In the rows, zero is written as 128.
Each path below is one point turned by a fixed rotation once a step. After each direction that follows a path, write how fast that rotation turns it, in degrees per step (0 if it stays still).
Each turn is a multiple of 5 degrees from 10 to 175, or 0.
Each row of a path follows its step; steps can be skipped.
path 1
step 0: [140 118 131 124 125 129 126 132 127 129 134 130 136 121 129 128 123 138
 145 135 128 130 131 127 125 128 116 133 118 131 119 128 121 130 143 125
 138 119 118 131 114 130 133 128 124 125 128 120 135]
step 1: [128 132 136 121 126 145 127 138 117 122 138 125 134 133 135 122 132 135
 130 132 138 131 127 135 130 132 113 125 134 133 131 119 134 116 129 139
 131 129 123 128 118 127 135 122 126 134 135 120 130]
step 2: [131 118 126 122 118 134 124 126 131 131 133 126 131 121 133 124 130 137
 132 124 137 128 125 125 121 120 127 115 120 118 123 119 131 126 130 140
 138 129 117 122 130 111 133 140 132 128 134 120 129]
step 3: [135 124 130 130 121 126 120 129 117 124 125 119 122 129 128 126 129 134
 124 125 143 136 127 130 128 123 117 125 124 120 133 119 129 114 122 133
 125 132 120 114 120 131 124 124 138 117 131 138 135]
step 4: [124 121 142 120 112 123 127 131 116 129 127 128 121 121 126 141 128 126
 123 132 121 128 131 122 120 120 130 121 120 122 132 124 130 127 131 143
 114 127 126 127 123 121 121 133 126 117 133 124 126]
step 5: [140 121 132 122 122 127 120 129 121 129 120 126 118 128 131 133 122 125
 131 134 128 126 139 124 125 129 117 120 119 134 133 135 112 123 143 134
 123 124 123 126 132 136 137 124 131 123 130 142 131]
step 6: [129 131 129 119 129 121 128 138 118 135 128 128 131 125 123 132 133 129
 125 133 128 131 123 131 132 139 119 119 128 133 142 132 127 124 138 145
 111 122 131 129 132 125 128 133 130 143 139 128 122]
step 7: [130 125 122 134 124 122 126 129 129 134 140 127 134 128 133 134 126 123
 130 127 125 129 131 120 129 129 125 118 124 118 135 130 113 126 142 134
 140 115 119 121 135 131 123 137 137 143 131 130 134]
step 8: [132 129 130 136 124 114 140 138 120 133 128 125 134 134 127 120 129 141
 128 132 135 138 126 130 130 140 123 133 130 129 132 131 120 125 123 138
 127 113 123 122 116 130 120 128 130 132 127 127 140]
step 9: [118 127 131 128 122 135 126 129 121 122 133 131 140 133 138 129 128 134
 126 140 121 124 139 126 118 130 131 116 127 121 122 123 122 129 133 134
 128 112 121 129 115 120 119 129 128 132 119 121 132]
step 10: [127 127 126 128 123 134 127 129 126 129 117 128 133 136 137 121 130 141
 120 134 137 124 137 133 130 139 125 132 126 128 117 125 121 125 130 140
 131 118 120 127 128 121 145 129 134 117 131 136 137]
[126 127 127 128 124 129 131 127 128 129 129 130 126 129 133 131 126 126
 127 127 124 125 128 126 129 128 129 129 131 127 129 126 127 128 129 130
 132 130 128 128 130 126 129 131 128 127 129 127 129]
140
[125 128 126 127 125 130 127 129 129 128 125 129 131 126 129 125 127 129
 128 128 128 130 126 125 133 127 130 125 129 128 129 130 126 130 130 129
 127 131 126 130 127 130 126 126 127 126 130 128 130]
0
